One turning vector, and how many ticks it has turned
The counts run from 0 to 589.
[169 149 158  94 115  91 137 133 154 116 199 133 102 126 119  90 129 100
 121 145 128 145 128 131 149 132 117 144  97 130 127 120 187 102 146 171
  85]	579
[163 149 133  80  81 110 131 147 155 100 153 122 121 103 119 105 146 121
 113 141 135 116 115 136 176 125 107 153 119 152 162  96 118 123 181 135
  63]	263
[106 163 151  94 119 122 165 107 173 100 146 133 120 114  85 116 146  97
  93 161 188 106  89 146 113 141 123 164 107 127 154 112 137 137 152 133
 101]	498
[140 180 129  88 115 108 117 145 115 112 116 165 119 129  81 113 160 137
 133 145 168 117 105 159 174  99 121 170 113 150 135 105 148 104 165 158
  97]	276
[146 169 155  88 132 120 104 136 119  96 122 147  97  98 101 148 134 126
 116 139 181 152 145 137 146 115  89 175 115  99 136  71 137 117 103 140
 100]	417
[164 157 152  86 109  95 153 107 173 121 191 125 120 123 107 104 135  91
 100 156 131 130 118 138 150 135 143 134 100 141 145 124 182 138 160 151
  84]	582
[145 150 156 121 118 104 128 145 144  83 175 153  91 103 116 110 143  72
 121 150 160 144 125 162 123 117  93 148 134  99 134  89 142 107 109 148
  70]	62
[192 125 138  93 107 133 147 115 120 108 118 144  85 139  74 122 112 124
 110 160 149 124 137 171 167 108  96 173 130 100 111  91 160 109 135 134
 115]	316
[149 151 184  80 145  78 136 102 145 118 166 123 118 104  88 101 155  89
 135 153 173 141 110 153 147 125 131 160 131 122 133 135 146 156 141 139
  92]	472
[158 140 171  90  99 102 141  92 143 119 180 137  99 157  86 145 143  96
  92 157 149 137 110 160 150 132 128 146 128 151 134 126 145 150 137 138
  75]	564
[150 143 163  94 131 126 171 100 170 118 133 100 110 101  75 108 110 111
  88 158 175 115 120 136 132 137 121 174 109  92 142  91 153 156 155 118
 116]	0
[153 148 174  89  95 119 107 118 140  93 188 127  97 127 124 146 151 105
  89 142 145 158 126 150 147 136 125 139 115 123 126  89 140 156 130 152
  63]	556
[153 148 127 113 111 125 165 140 160  86 126 137 110  87  96 106 118  92
 100 159 164 112 126 152 129 123  99 172 131  84 155  72 141 114 137 124
 102]	402
[132 179 143 100 129 131 115 152 147  88 122 140 113  68 112 103 151 111
 120 141 171 134 122 149 138 114 107 165 115  81 142  63 140 128 144 141
  96]	398
[128 158 149  99 103 101 157 126 131 100 151 162 101 144  87 143 117 124
  99 157 187 120 133 140 130 133 109 194 101 120 142 110 150  83 100 159
 121]	523
[114 185 177  93 158  89 114 130 144 124 157 134 110 103  96 105 157 117
 129 131 183 142 107 117 132 125 117 163  91 135 141 111 157 127 151 160
  88]	482
[125 166 162  76 112 103 138 116 124  82 143 165 115 133  92 141 146 114
 109 161 196 131 120 170 142 130 129 181 116 108 130 117 144 113 107 153
 130]	520
[119 162 177  93 148 141 113 104 144 114 156 137  91 138  99 135 141 122
 100 144 184 148 112 128 113 134 108 161  77 110 106  92 181 125 136 161
 111]	98
[169 152 149  92 109  92 153 115 170 121 192 125 112 128 115 100 124  92
 104 150 129 134 125 129 152 133 131 138 103 140 146 121 184 121 158 156
  84]	581
[123 153 158 107 126 104 164 132 164  87 166 137 114 104 101  80 140  85
 120 156 177 115 104 156 116 134 118 170 109  89 134 111 159 101 146 158
 114]	494
[151 153 128 105 105 127 167 128 167  91 123 138 112  89  87 115 126  94
  95 164 165 110 126 158 133 121 105 169 133  90 163  75 138 133 135 115
  98]	403
[160 168 139  81 129  85 141 139 159 120 138 116 125  69 100  95 135 108
 130 138 152 123 132 122 163 112 115 163 123 127 177  96 135 141 158 124
  76]	376
[125 160 158  90 108 102 149 122 124  94 147 165 106 139  89 134 122 120
 105 156 190 123 128 151 132 131 113 192 105 114 133 115 150  88 101 162
 127]	522
[157 141 170  84  98  81 151 136 147 101 197 111 109 120 124 101 112 121
 112 136 151 134 144 122 155 149 120 178  99 117 137 123 145 106 132 162
 105]	129
[153 142 170  84  89  76 162 131 154 105 195 108 116 116 120 107 107 115
 103 141 148 129 142 123 158 150 129 176 104 121 149 121 143 117 135 157
 101]	130
[169 141 122  95  90  95 161 146 135 105 141 148 113 125  88  91 136 112
 128 160 141 100 112 169 173 113 111 171 136 137 147 119 141  91 165 146
  91]	270
[152 142 176  82 107 104 126  91 135 117 178 143 102 159  86 143 152 102
 101 158 159 146 108 161 152 125 131 147 121 153 122 126 146 151 134 147
  78]	565
[169 133 148 100  81 110 158 143 158 117 174  97 115 127 109  85 115 125
  95 137 120 118 129 135 174 136 135 161 101 118 137 100 147 132 183 156
  88]	243
[133 131 165 102 129 123 153 121 149 120 138 103  86 113  79 120 103 132
  97 141 189 113 121 115 125 139  79 194  95 117 141  88 123 119 150 130
 100]	8
[146 178 159  95 149 105 110 125 137 105 165 159  91 110 111 132 139 101
 123 145 167 163 136 125 125 115  96 153 103 118 132  90 187  98 108 158
  94]	80
[155 163 144 104 139  86 152 152 139 111 130 138 119  88  82  68 140  99
 144 147 167 117 119 159 155 106 124 177 128  94 143 106 160 110 150 148
 109]	381
[120 177 152 110 117 114 114 135 153 101 166 145 105 100 108 138 157  94
  98 142 165 145 121 136 124 118 104 146 118 129 157  76 127 148 127 137
  50]	58
[181 139 150  60  88 135 128 105 148 103 163 118  95 131 123 151 115 140
  87 145 135 142 137 119 164 140  99 148  94 146 139  92 150 123 151 135
  89]	216
